In the data rows, 128 means zero.
Here are some points, one per row:
[161, 82, 58, 156, 154, 84, 118, 80, 112, 100, 78, 118, 147, 178, 120, 115, 76, 141, 95, 88, 70, 144, 126, 44, 28, 116, 110, 158, 126, 157, 48, 198, 172, 88, 169, 112, 118, 128, 131, 81, 139, 68]
[94, 105, 119, 97, 118, 73, 141, 61, 203, 166, 118, 170, 126, 198, 160, 132, 140, 142, 144, 176, 131, 61, 74, 186, 83, 141, 127, 109, 93, 118, 128, 62, 155, 82, 169, 71, 122, 170, 29, 132, 107, 144]
[172, 166, 106, 95, 62, 134, 57, 150, 108, 113, 93, 97, 131, 70, 170, 147, 159, 128, 94, 186, 103, 195, 86, 94, 126, 63, 107, 143, 161, 117, 144, 94, 88, 139, 220, 130, 154, 76, 65, 119, 132, 57]
[127, 77, 79, 141, 153, 104, 146, 151, 133, 152, 110, 166, 124, 95, 125, 70, 138, 174, 200, 151, 144, 114, 134, 168, 118, 58, 50, 148, 142, 113, 201, 128, 137, 102, 110, 162, 31, 116, 181, 100, 125, 70]
[137, 157, 145, 111, 152, 154, 131, 54, 126, 125, 107, 126, 140, 144, 159, 75, 69, 144, 147, 186, 167, 83, 110, 101, 126, 99, 255, 140, 178, 162, 155, 132, 81, 159, 83, 88, 102, 143, 163, 174, 146, 84]
[181, 146, 193, 145, 189, 59, 131, 98, 142, 193, 150, 169, 195, 82, 157, 199, 101, 182, 64, 135, 163, 117, 118, 123, 125, 106, 99, 136, 107, 112, 120, 136, 173, 197, 142, 144, 168, 60, 161, 122, 106, 127]
[156, 167, 116, 62, 204, 104, 134, 125, 79, 121, 211, 107, 181, 148, 108, 90, 214, 109, 98, 123, 81, 120, 204, 159, 155, 55, 116, 147, 98, 86, 96, 135, 106, 135, 141, 111, 145, 196, 99, 122, 169, 98]
[117, 170, 177, 114, 88, 142, 161, 160, 158, 102, 69, 137, 109, 167, 151, 174, 214, 113, 111, 85, 163, 84, 149, 69, 134, 64, 156, 207, 71, 220, 118, 100, 147, 111, 117, 199, 79, 119, 140, 124, 168, 156]
[115, 132, 172, 143, 112, 159, 159, 119, 44, 77, 103, 65, 149, 97, 81, 152, 86, 133, 101, 133, 74, 38, 108, 170, 146, 113, 165, 89, 144, 141, 132, 56, 179, 62, 110, 135, 145, 129, 152, 47, 95, 91]
[138, 169, 148, 166, 159, 89, 124, 84, 203, 79, 120, 68, 124, 75, 69, 103, 147, 110, 124, 187, 141, 148, 190, 107, 152, 174, 86, 165, 139, 175, 203, 188, 126, 54, 162, 130, 203, 99, 94, 116, 144, 148]
[99, 78, 107, 141, 70, 136, 108, 140, 156, 99, 184, 107, 212, 139, 164, 43, 200, 172, 116, 139, 64, 132, 127, 115, 137, 152, 119, 99, 84, 162, 86, 121, 94, 145, 63, 111, 154, 44, 178, 99, 129, 133]
[26, 183, 87, 95, 158, 111, 99, 104, 93, 153, 98, 86, 150, 172, 130, 107, 165, 102, 162, 74, 176, 106, 75, 148, 152, 184, 139, 136, 180, 75, 150, 151, 203, 144, 149, 141, 134, 55, 111, 119, 153, 104]
[180, 136, 45, 193, 102, 135, 148, 106, 141, 169, 135, 110, 221, 92, 141, 154, 137, 125, 93, 52, 145, 104, 127, 92, 140, 109, 119, 98, 210, 79, 172, 101, 93, 55, 100, 94, 118, 169, 109, 125, 117, 194]
[163, 48, 109, 96, 142, 185, 132, 168, 128, 141, 111, 189, 141, 123, 133, 167, 137, 101, 122, 91, 167, 24, 127, 148, 182, 176, 116, 134, 132, 155, 76, 178, 51, 97, 174, 116, 177, 107, 84, 176, 144, 80]
[119, 110, 155, 219, 165, 161, 130, 118, 107, 114, 130, 109, 56, 77, 195, 45, 175, 96, 111, 99, 118, 73, 110, 180, 67, 138, 108, 147, 144, 118, 121, 126, 129, 190, 224, 124, 132, 138, 142, 147, 128, 184]
[110, 167, 183, 122, 98, 197, 182, 118, 87, 161, 197, 157, 129, 170, 164, 141, 115, 199, 199, 69, 54, 166, 89, 91, 116, 129, 126, 200, 118, 146, 215, 154, 128, 109, 146, 141, 176, 157, 97, 140, 100, 123]
[134, 161, 180, 195, 111, 68, 143, 132, 126, 171, 163, 128, 91, 161, 165, 111, 90, 95, 130, 130, 146, 173, 108, 147, 210, 129, 197, 117, 148, 61, 72, 142, 86, 19, 171, 153, 99, 107, 162, 135, 134, 86]
[161, 127, 130, 52, 114, 123, 167, 147, 155, 135, 209, 87, 115, 123, 156, 134, 90, 65, 115, 71, 170, 164, 86, 129, 127, 147, 79, 41, 112, 203, 184, 130, 167, 134, 173, 80, 109, 150, 160, 115, 181, 114]
[170, 114, 38, 183, 65, 86, 162, 81, 83, 126, 147, 88, 56, 162, 151, 191, 108, 65, 156, 157, 145, 111, 135, 146, 143, 77, 118, 122, 68, 119, 134, 144, 157, 173, 71, 154, 169, 59, 98, 158, 104, 126]
[55, 47, 147, 128, 178, 94, 127, 130, 99, 165, 91, 145, 126, 44, 155, 148, 106, 69, 79, 139, 72, 151, 87, 75, 148, 109, 141, 121, 77, 102, 166, 141, 134, 105, 70, 133, 151, 146, 74, 133, 204, 126]
[62, 128, 139, 101, 79, 153, 170, 102, 119, 139, 84, 111, 91, 155, 135, 120, 160, 161, 47, 187, 169, 143, 133, 98, 121, 153, 47, 131, 155, 67, 115, 148, 135, 92, 101, 119, 157, 190, 215, 197, 99, 111]
[156, 55, 140, 71, 91, 54, 68, 181, 83, 183, 100, 57, 131, 167, 63, 135, 107, 125, 124, 126, 113, 134, 147, 165, 104, 155, 152, 229, 72, 110, 180, 118, 109, 145, 132, 74, 117, 103, 178, 150, 113, 204]
[142, 122, 108, 167, 174, 112, 50, 165, 134, 138, 130, 168, 97, 167, 175, 202, 140, 100, 157, 165, 119, 163, 164, 145, 115, 136, 128, 103, 199, 166, 139, 72, 150, 107, 99, 160, 234, 170, 192, 115, 161, 113]
[146, 135, 144, 185, 191, 187, 90, 113, 127, 124, 49, 39, 153, 171, 165, 115, 87, 206, 124, 94, 158, 161, 103, 194, 177, 99, 67, 107, 61, 155, 105, 142, 107, 145, 109, 139, 112, 170, 86, 115, 167, 133]
[168, 130, 173, 102, 76, 79, 121, 150, 122, 130, 122, 116, 144, 161, 127, 101, 88, 141, 156, 175, 83, 73, 135, 89, 133, 160, 72, 96, 198, 105, 121, 152, 128, 206, 109, 255, 107, 163, 85, 131, 172, 182]
[115, 153, 132, 115, 190, 126, 55, 117, 96, 130, 136, 158, 80, 167, 102, 89, 82, 148, 117, 96, 101, 117, 170, 55, 168, 107, 90, 61, 116, 146, 143, 69, 142, 112, 146, 129, 92, 69, 83, 224, 81, 156]
[131, 127, 151, 79, 170, 172, 96, 154, 112, 106, 180, 130, 68, 129, 153, 116, 115, 105, 146, 155, 218, 146, 121, 81, 117, 125, 96, 154, 148, 88, 87, 129, 119, 115, 71, 81, 128, 128, 85, 3, 74, 200]
[134, 136, 113, 87, 135, 161, 111, 29, 102, 105, 84, 194, 147, 97, 86, 151, 133, 101, 181, 130, 119, 180, 103, 105, 116, 111, 122, 64, 67, 112, 111, 140, 87, 128, 169, 194, 174, 130, 186, 87, 141, 212]
[54, 182, 94, 154, 90, 143, 100, 150, 165, 180, 167, 180, 105, 119, 51, 129, 60, 126, 51, 93, 122, 133, 151, 186, 66, 90, 165, 102, 135, 158, 130, 145, 66, 145, 109, 164, 147, 134, 109, 107, 123, 112]
[164, 126, 156, 188, 126, 128, 153, 151, 125, 60, 103, 189, 138, 213, 122, 127, 155, 120, 87, 136, 139, 164, 163, 100, 140, 178, 171, 72, 98, 77, 213, 122, 121, 206, 143, 114, 89, 138, 93, 73, 96, 86]
[161, 48, 111, 81, 113, 179, 162, 106, 114, 169, 111, 146, 121, 126, 136, 109, 140, 165, 62, 138, 124, 213, 194, 200, 204, 115, 170, 135, 202, 163, 88, 151, 214, 122, 148, 160, 126, 82, 102, 112, 128, 188]
[91, 114, 111, 123, 187, 74, 154, 160, 130, 60, 146, 82, 82, 93, 139, 237, 183, 195, 139, 128, 102, 141, 105, 153, 126, 139, 167, 69, 156, 149, 95, 198, 91, 132, 138, 114, 78, 124, 125, 161, 117, 161]
[184, 132, 91, 103, 150, 141, 78, 127, 218, 64, 162, 130, 85, 93, 86, 105, 119, 161, 92, 66, 105, 133, 55, 116, 188, 162, 163, 164, 86, 89, 129, 75, 168, 165, 103, 203, 149, 195, 126, 152, 85, 94]
[115, 155, 140, 137, 92, 192, 79, 101, 130, 18, 173, 191, 211, 116, 162, 180, 56, 85, 96, 140, 90, 147, 141, 182, 99, 154, 83, 195, 117, 94, 129, 136, 154, 95, 118, 120, 53, 123, 126, 166, 171, 154]
[202, 253, 124, 67, 132, 89, 167, 208, 95, 94, 47, 176, 123, 96, 191, 42, 128, 111, 131, 94, 102, 138, 133, 184, 114, 178, 153, 105, 116, 167, 84, 141, 123, 98, 54, 93, 138, 138, 144, 158, 97, 159]
[82, 164, 70, 110, 100, 114, 139, 96, 98, 128, 130, 115, 141, 56, 217, 145, 55, 134, 137, 135, 126, 119, 242, 103, 188, 203, 129, 154, 84, 161, 120, 99, 113, 166, 188, 159, 104, 176, 140, 86, 97, 118]
[131, 125, 183, 142, 63, 136, 101, 150, 168, 114, 80, 145, 130, 63, 70, 129, 138, 127, 218, 81, 131, 140, 196, 118, 141, 94, 132, 89, 122, 101, 64, 133, 175, 180, 129, 39, 145, 139, 119, 152, 145, 100]
These points spread out most along one direction. Where along it does each point below lie, from 0 to 99? The average is 50, and the first point in the table lies past the average. One standard deviation of the points above along it is 16.
[91, 114, 111, 123, 187, 74, 154, 160, 130, 60, 146, 82, 82, 93, 139, 237, 183, 195, 139, 128, 102, 141, 105, 153, 126, 139, 167, 69, 156, 149, 95, 198, 91, 132, 138, 114, 78, 124, 125, 161, 117, 161] 51
[156, 167, 116, 62, 204, 104, 134, 125, 79, 121, 211, 107, 181, 148, 108, 90, 214, 109, 98, 123, 81, 120, 204, 159, 155, 55, 116, 147, 98, 86, 96, 135, 106, 135, 141, 111, 145, 196, 99, 122, 169, 98] 40
[138, 169, 148, 166, 159, 89, 124, 84, 203, 79, 120, 68, 124, 75, 69, 103, 147, 110, 124, 187, 141, 148, 190, 107, 152, 174, 86, 165, 139, 175, 203, 188, 126, 54, 162, 130, 203, 99, 94, 116, 144, 148] 68
[55, 47, 147, 128, 178, 94, 127, 130, 99, 165, 91, 145, 126, 44, 155, 148, 106, 69, 79, 139, 72, 151, 87, 75, 148, 109, 141, 121, 77, 102, 166, 141, 134, 105, 70, 133, 151, 146, 74, 133, 204, 126] 76
[163, 48, 109, 96, 142, 185, 132, 168, 128, 141, 111, 189, 141, 123, 133, 167, 137, 101, 122, 91, 167, 24, 127, 148, 182, 176, 116, 134, 132, 155, 76, 178, 51, 97, 174, 116, 177, 107, 84, 176, 144, 80] 49
[127, 77, 79, 141, 153, 104, 146, 151, 133, 152, 110, 166, 124, 95, 125, 70, 138, 174, 200, 151, 144, 114, 134, 168, 118, 58, 50, 148, 142, 113, 201, 128, 137, 102, 110, 162, 31, 116, 181, 100, 125, 70] 60
[131, 125, 183, 142, 63, 136, 101, 150, 168, 114, 80, 145, 130, 63, 70, 129, 138, 127, 218, 81, 131, 140, 196, 118, 141, 94, 132, 89, 122, 101, 64, 133, 175, 180, 129, 39, 145, 139, 119, 152, 145, 100] 36
[184, 132, 91, 103, 150, 141, 78, 127, 218, 64, 162, 130, 85, 93, 86, 105, 119, 161, 92, 66, 105, 133, 55, 116, 188, 162, 163, 164, 86, 89, 129, 75, 168, 165, 103, 203, 149, 195, 126, 152, 85, 94] 33
[142, 122, 108, 167, 174, 112, 50, 165, 134, 138, 130, 168, 97, 167, 175, 202, 140, 100, 157, 165, 119, 163, 164, 145, 115, 136, 128, 103, 199, 166, 139, 72, 150, 107, 99, 160, 234, 170, 192, 115, 161, 113] 62
[161, 82, 58, 156, 154, 84, 118, 80, 112, 100, 78, 118, 147, 178, 120, 115, 76, 141, 95, 88, 70, 144, 126, 44, 28, 116, 110, 158, 126, 157, 48, 198, 172, 88, 169, 112, 118, 128, 131, 81, 139, 68] 72
[94, 105, 119, 97, 118, 73, 141, 61, 203, 166, 118, 170, 126, 198, 160, 132, 140, 142, 144, 176, 131, 61, 74, 186, 83, 141, 127, 109, 93, 118, 128, 62, 155, 82, 169, 71, 122, 170, 29, 132, 107, 144] 61
[137, 157, 145, 111, 152, 154, 131, 54, 126, 125, 107, 126, 140, 144, 159, 75, 69, 144, 147, 186, 167, 83, 110, 101, 126, 99, 255, 140, 178, 162, 155, 132, 81, 159, 83, 88, 102, 143, 163, 174, 146, 84] 32
